Each row is where one point has got to under a steady rotation. How many ticks took it there?
The counts run from 0 to 472.
[  1.6 -22.9  15.9 -14.4  -3.1 -11.1  12.2  58.0 -13.1  -9.3  -6.4 -14.7
  -6.8   9.3  10.2  -7.7  23.3 -35.4  -1.4 -30.8 -28.1   8.5  -3.5  -4.1
  -0.8   1.4   0.9  26.9   7.2 -49.9   3.6 -11.7  14.7  23.7 -12.2  29.4
 -16.9]
48
[-34.8  -0.8  23.9 -21.9   4.2 -13.8  -9.4  55.3   7.9 -21.4 -21.9 -33.7
   3.3  26.8  -8.5 -17.2   8.5   6.7  -1.2 -24.6 -18.7   3.2  29.7  -9.5
   9.3  22.3  -8.9  26.5  34.3 -20.2  -4.2  -8.9   4.4  -1.6 -20.4  22.1
   2.0]
212
[ -5.9  -4.4   5.9 -21.1   8.9 -29.4 -16.9  29.0  -5.3 -16.9  -9.2 -37.0
  -8.4  -6.2 -13.9  17.6  19.5  -0.5   1.7   9.6 -31.5 -12.8  36.2  16.3
  -7.0  16.1 -21.9  24.5  29.5   0.6  -9.2 -25.2 -21.3  -5.3 -42.3  34.2
  -7.1]
206
[ -5.0 -12.4  28.7   1.2  -3.1  -7.4  18.0  64.7  -5.8  -0.9  -9.3 -15.0
 -14.7   4.0 -10.0 -11.5  19.3  -4.5   0.8  -3.1 -28.1  13.0  36.8 -10.0
  -8.5  13.2   8.4  19.1  15.1 -47.7  15.2 -13.9  17.3   2.6  -7.5  30.7
 -15.0]
112
[-33.5 -14.9  16.5 -29.1  12.4 -21.8  -7.9  65.5   9.3 -11.0 -11.2 -41.6
   2.5   1.8  -8.3  -7.0   1.0 -14.4   6.7  -3.2 -15.6  -2.7  39.4 -16.1
  -6.3   9.1  -4.6  35.2  -2.3  -1.6   4.6 -17.9 -11.1  -3.8 -23.1  20.8
  -9.8]
386
[-21.6 -11.1  11.0   2.2  -9.2 -14.7   8.6  61.3 -22.5  -7.2 -16.1 -13.7
 -14.5   4.3   7.8  -1.5   1.5   7.9 -15.4  -1.8 -25.8  22.4  43.0  -4.1
  -7.4  20.8  -2.9  28.2  14.1 -26.5  12.3  -9.9   5.4  32.8 -25.5  19.6
  -7.4]
240
[-19.8 -15.5  20.2 -22.4  -4.7 -14.1   0.1  67.3  13.3 -11.8  -8.1 -20.5
 -10.9  -6.3  10.0 -15.4   1.3 -25.1 -18.8   0.1 -30.4  -4.9  39.7 -17.0
 -13.4  20.4   1.3  34.1  -5.7 -23.2   2.1  -6.7  12.7   8.5 -15.7  22.6
 -14.2]
185
[-43.0 -18.3  11.3 -21.3   9.6 -17.7   1.2  62.3   3.8 -26.9 -28.2 -31.0
   2.1   1.8   9.4  -6.3   1.1   6.3  -3.0  -8.0 -30.4   0.4  36.7  -8.1
   8.6  10.2  -6.5  40.9  11.9  -8.7   0.8  -9.4  -3.9  -6.1  -9.7  12.5
 -14.4]
13
[-22.4 -20.1 -12.0  -5.1  -1.7 -25.9   0.6  50.6 -16.2  -6.7  -3.7 -26.4
  -8.6  11.8  18.7  -1.9  12.6  -0.3 -22.8   0.0 -24.3 -10.0  21.4   0.2
  -4.5  19.7 -19.3  32.4  11.6 -16.0  -5.4  -6.7 -24.9   9.4 -47.8  33.0
 -19.7]
377
[-27.3 -45.3  38.4 -35.3   3.5 -18.4  10.2  43.7  -2.5 -16.9  -2.7 -19.5
 -12.2 -17.1  10.8  25.3  -7.3   5.4 -13.3  -0.6 -26.1  11.3  21.0  -5.4
  14.1 -13.8   2.7  37.3  10.8 -31.0  -4.2  -2.3  -4.8   4.6   2.3  -0.1
   2.1]
191
[  6.8 -11.2  21.1 -29.5  13.9 -22.6 -14.0  37.2 -10.9 -23.6 -25.3 -31.1
  -2.8 -11.0   3.1  15.9  33.0 -18.7   3.1 -21.4 -15.3 -24.1   6.6  17.9
   2.9  -8.2 -14.0  30.4  24.3  -9.9 -17.0 -19.1  -8.3  -2.5 -21.3  37.0
 -11.6]
152
[  7.7   8.6  16.8 -10.9  -1.3 -24.1 -21.6  37.7 -24.4 -13.7 -12.9 -28.0
 -17.6  -8.4  -8.4  12.5  23.6  -1.8  -2.0  -8.2  -7.3  -8.3  29.9  13.2
 -11.7   6.6 -19.9  14.4  35.6 -16.2  -9.9 -29.3  -8.4  23.9 -42.1  37.4
   5.2]
406
[ -7.3 -18.8  29.2 -25.3   4.4 -35.7 -18.1  32.1   2.3 -13.7  -4.2 -35.2
  -4.1  10.0 -18.3  15.7   0.9   0.4  -7.8  -1.9 -21.4 -14.2  34.6  24.6
 -19.2  19.9  -9.9  26.7  40.6  -2.9  -8.2  -7.9 -24.9  -3.3 -29.4  26.1
  12.7]
208
[-14.9 -28.5  34.4 -34.8   3.6 -33.8  -1.6  26.1 -12.4  -7.5  -3.7 -24.6
  -9.5  13.1  -2.3  33.7   8.7   8.2 -13.1  -8.5 -48.8  20.1  14.3  19.1
  19.8  11.4  -7.3  30.5   8.8 -30.3   9.7  -4.8 -15.7  -7.3 -20.1  11.7
 -10.0]
445
[-16.8  -2.2  25.0 -18.5  -5.4 -10.0   4.0  40.2   4.6 -16.9  -3.9 -36.0
  -6.3   7.8 -27.6 -10.5  11.5  16.5   2.9 -13.6 -28.4  19.5  28.4 -16.3
  16.7  20.7 -11.8  12.1  37.6 -43.5  -9.3 -11.2   5.5  -5.3 -35.9  21.2
  10.4]
339
[ -9.3 -38.4 -11.2  -7.9 -12.9 -21.9  13.4  39.2 -14.3 -11.3   3.1 -25.8
  -2.3   3.2   5.5   0.2   3.1  -7.9 -18.3   1.6 -43.1   5.1  14.6   3.0
 -13.9  31.5 -14.4  39.1  13.3 -34.5  -2.3  -2.2 -25.2  10.7 -36.6  22.1
 -10.5]
375
[ -6.1 -38.5  22.2 -32.7  -1.4 -37.0  23.0  39.1 -18.2  -6.0 -14.0  -5.0
 -21.0   8.6  21.6  21.6  10.3   5.6 -13.9  -6.3 -39.0  16.6  33.7  21.1
  11.1  -4.6  12.2  20.4  14.5 -13.1   9.2  -9.5  -2.5  22.7 -16.3  16.3
  -9.3]
244
[ -3.6 -15.4  40.0  -3.8  -5.6 -13.6  13.5  60.6   2.5   0.2   3.8 -15.6
 -17.6   8.4  -8.9 -12.8  13.0  -7.5  -8.1  -5.0 -35.2  11.9  30.1  -4.2
  -8.2  16.9   3.8  12.3  24.3 -51.9  13.5  -7.2  15.5   2.2  -6.6  29.9
  -8.7]
111
[  9.0 -24.6  28.8 -27.1   1.3 -13.9 -13.1  25.3  -2.5 -13.7  18.4 -31.0
   2.5 -17.6 -28.3  13.8  10.0 -19.3   6.2  -5.5 -30.2   3.7   4.1   2.1
  -6.7   2.1 -20.7  24.7  35.1 -43.6 -24.2 -17.3 -17.1   6.0 -28.1  21.1
  17.7]
28
[  8.9 -18.1  42.5 -16.2 -10.4  -4.8  10.9  41.5 -18.0 -20.5 -25.6 -20.3
  -6.2 -14.7  -7.6  18.3   8.3   4.8  -6.7 -20.4 -12.2  -4.6  26.3   4.5
  -9.7   1.9   6.1  41.1  26.8 -48.7  -2.9   1.6  14.6  22.4   3.6  23.0
  14.3]
291
[  1.8 -53.0  23.7 -27.0  -4.7 -18.9  38.5  38.6  -7.5 -17.5 -16.4 -12.5
  -9.9  -7.5  15.7  11.0  10.0   7.6 -12.1  -7.3 -28.9  -4.2  22.8   6.2
   2.9  -5.6  20.6  36.2  21.7 -28.4  -8.3  11.2   1.9   6.1  -0.9  17.0
  -1.5]
118
[  0.9 -21.8  -5.4 -27.6  -0.7 -14.1  21.6  43.9 -22.4 -23.1 -29.7 -16.6
 -18.4 -22.5  19.9   5.6  20.2  -3.1  -1.7 -14.9 -13.7   9.8  25.6  -7.0
  12.7 -15.4  -3.0  23.2  17.4 -16.9 -18.2 -19.0   8.3  43.2 -34.5  21.0
  -1.0]
296
[ -7.0 -17.9  40.3 -41.5  -0.7 -14.6  -3.4  31.8  10.1 -39.7 -14.2 -29.8
  -3.7 -10.4  -8.8   5.5   0.1   4.6  -7.0 -23.6 -16.0   0.2  25.2  -2.8
   5.2   6.8  -0.7  25.1  42.6 -28.7 -23.7  -7.1  12.5  13.3 -14.9   8.1
  29.9]
464
[  9.5 -10.1  -5.4 -21.4   2.7 -19.7  14.1  48.5 -12.3 -19.6 -23.6 -21.2
  -6.1  11.3   9.4 -10.8  37.5 -18.5  -1.4 -28.9 -19.8 -10.4  15.8   4.5
   1.9   5.1  -1.6  23.5  19.3 -17.2 -11.6 -19.6   8.5  17.8 -37.1  41.2
 -14.7]
350
[  3.3   9.3   5.6  -6.3   1.2 -15.9 -18.8  36.4 -19.2 -16.4 -11.6 -33.0
 -13.4  -8.9 -12.7   4.4  27.4  -7.6  -4.9  -5.2 -11.4  -9.0  21.8   2.1
 -11.4  15.5 -28.1  14.8  31.7 -22.6 -17.4 -30.5  -7.8  16.0 -45.4  44.2
  -1.6]
405
[  6.9  -5.4  29.3 -19.6  13.8 -33.0 -11.6  41.3 -13.3  -2.7  -4.2 -32.5
 -13.1  12.2 -16.7  12.7  34.6 -15.8  12.7  -9.1 -15.1  -5.4  19.2  19.2
   2.8  -6.0  -9.7  11.6  24.2 -17.1   0.6 -26.7 -15.1  -5.1 -30.3  46.7
 -11.5]
279
[-16.5 -36.5  32.7 -23.2   0.7 -23.7  16.4  37.1  -3.9 -24.3 -22.6 -17.5
  -1.4  -2.4  12.5  21.5   9.0  11.2 -13.4  -6.4 -43.7  -2.7  15.8  18.6
  11.2   7.3  -1.0  49.7  17.0 -23.2   1.1   7.6  -6.8 -11.9   7.1  12.1
 -11.2]
318
[-20.0  -8.2  17.2 -25.5   9.7 -11.1 -28.2  46.8   0.5 -23.8  11.7 -34.3
   1.8 -20.5  -7.6  -0.1   5.2 -24.9  -3.5 -10.0 -26.4   6.0   1.5 -17.1
   6.6   4.7 -31.9  29.4  15.9 -36.1 -23.2 -22.8  -5.1   3.4 -27.1  15.9
  -4.7]
330
[ -7.1 -43.1  37.0 -12.7  -0.8 -13.5  25.5  55.2 -19.4  -3.6  -9.9 -16.6
  -7.7  20.2  -1.5   7.8  10.0  -0.1  -4.8 -22.5 -14.0  16.9  15.0   4.6
   1.7  -4.2  14.4  30.3  17.7 -49.8   9.8   1.8   0.5  22.5   0.3  21.7
   0.6]
419
[-12.6 -26.0  42.7 -30.0   3.6 -24.5  -5.2  30.5   1.8 -14.5  12.1 -34.2
 -12.5  -1.2 -23.9  14.9  -4.4  13.1  -0.1  -3.6 -12.4   4.8  32.5  -1.7
   5.9   4.3  -6.5  10.3  45.0 -24.3 -19.9  -8.4 -19.6   6.7 -26.2  16.9
  30.5]
336
[-19.4 -14.4  21.8 -19.8  -8.4 -17.3   2.8  52.8   3.0 -19.1  -3.2 -15.3
  -6.5  19.3 -10.2 -19.9   8.2  -5.9   3.6 -19.6 -30.7  14.2  33.3   2.3
  -6.2  15.4  -4.5   3.0  48.7 -22.8  -5.5 -18.0  12.7  23.3 -19.3  21.4
  14.8]
411
[  3.9 -29.9  42.5 -22.7 -13.9  -8.3  12.6  43.1  -5.8  -5.0   9.6 -18.7
 -24.5 -18.2  -9.4  19.4  -4.3   3.5 -18.2   4.0 -17.3  13.4  36.1 -16.7
 -10.8   4.0  12.4  25.2   9.6 -53.7  -5.3   0.0   5.7  16.3 -11.3  15.5
  16.9]
364
[-22.8 -19.4   6.5 -24.4  13.7  -9.2  -3.2  49.6 -16.2 -24.9 -11.2 -41.6
   5.2  -2.7  -3.8   9.5  14.7  -7.7   3.4 -25.7   2.2   6.5  -0.9 -22.9
  22.4  -7.1 -18.7  39.7   1.3 -32.9 -16.2  -6.9 -17.1   6.7 -34.8  20.6
  -5.9]
22
[ -4.8 -16.0  34.3 -15.2  -3.7 -32.1 -10.7  41.3   0.2  -3.8  -1.2 -20.3
 -14.4   0.8   1.7  16.7   5.2   4.1 -24.4   8.4 -31.3 -19.7  39.5  19.4
 -17.9  24.9  -5.8  34.5  20.7 -16.8   2.9   0.8 -18.0 -16.6 -12.0  29.4
  -9.8]
8
[ -1.1 -26.0  29.9  -9.0 -12.3   0.3  15.5  44.9 -19.9 -23.5 -24.4 -21.2
  -2.7 -15.4  -5.9   7.5   3.6  -2.7  -3.7 -16.0 -12.3   6.9  19.8  -3.4
 -11.7   4.3   2.0  42.7  29.0 -49.0  -1.7  -4.7  16.1  32.3   2.9  16.8
  18.1]
292
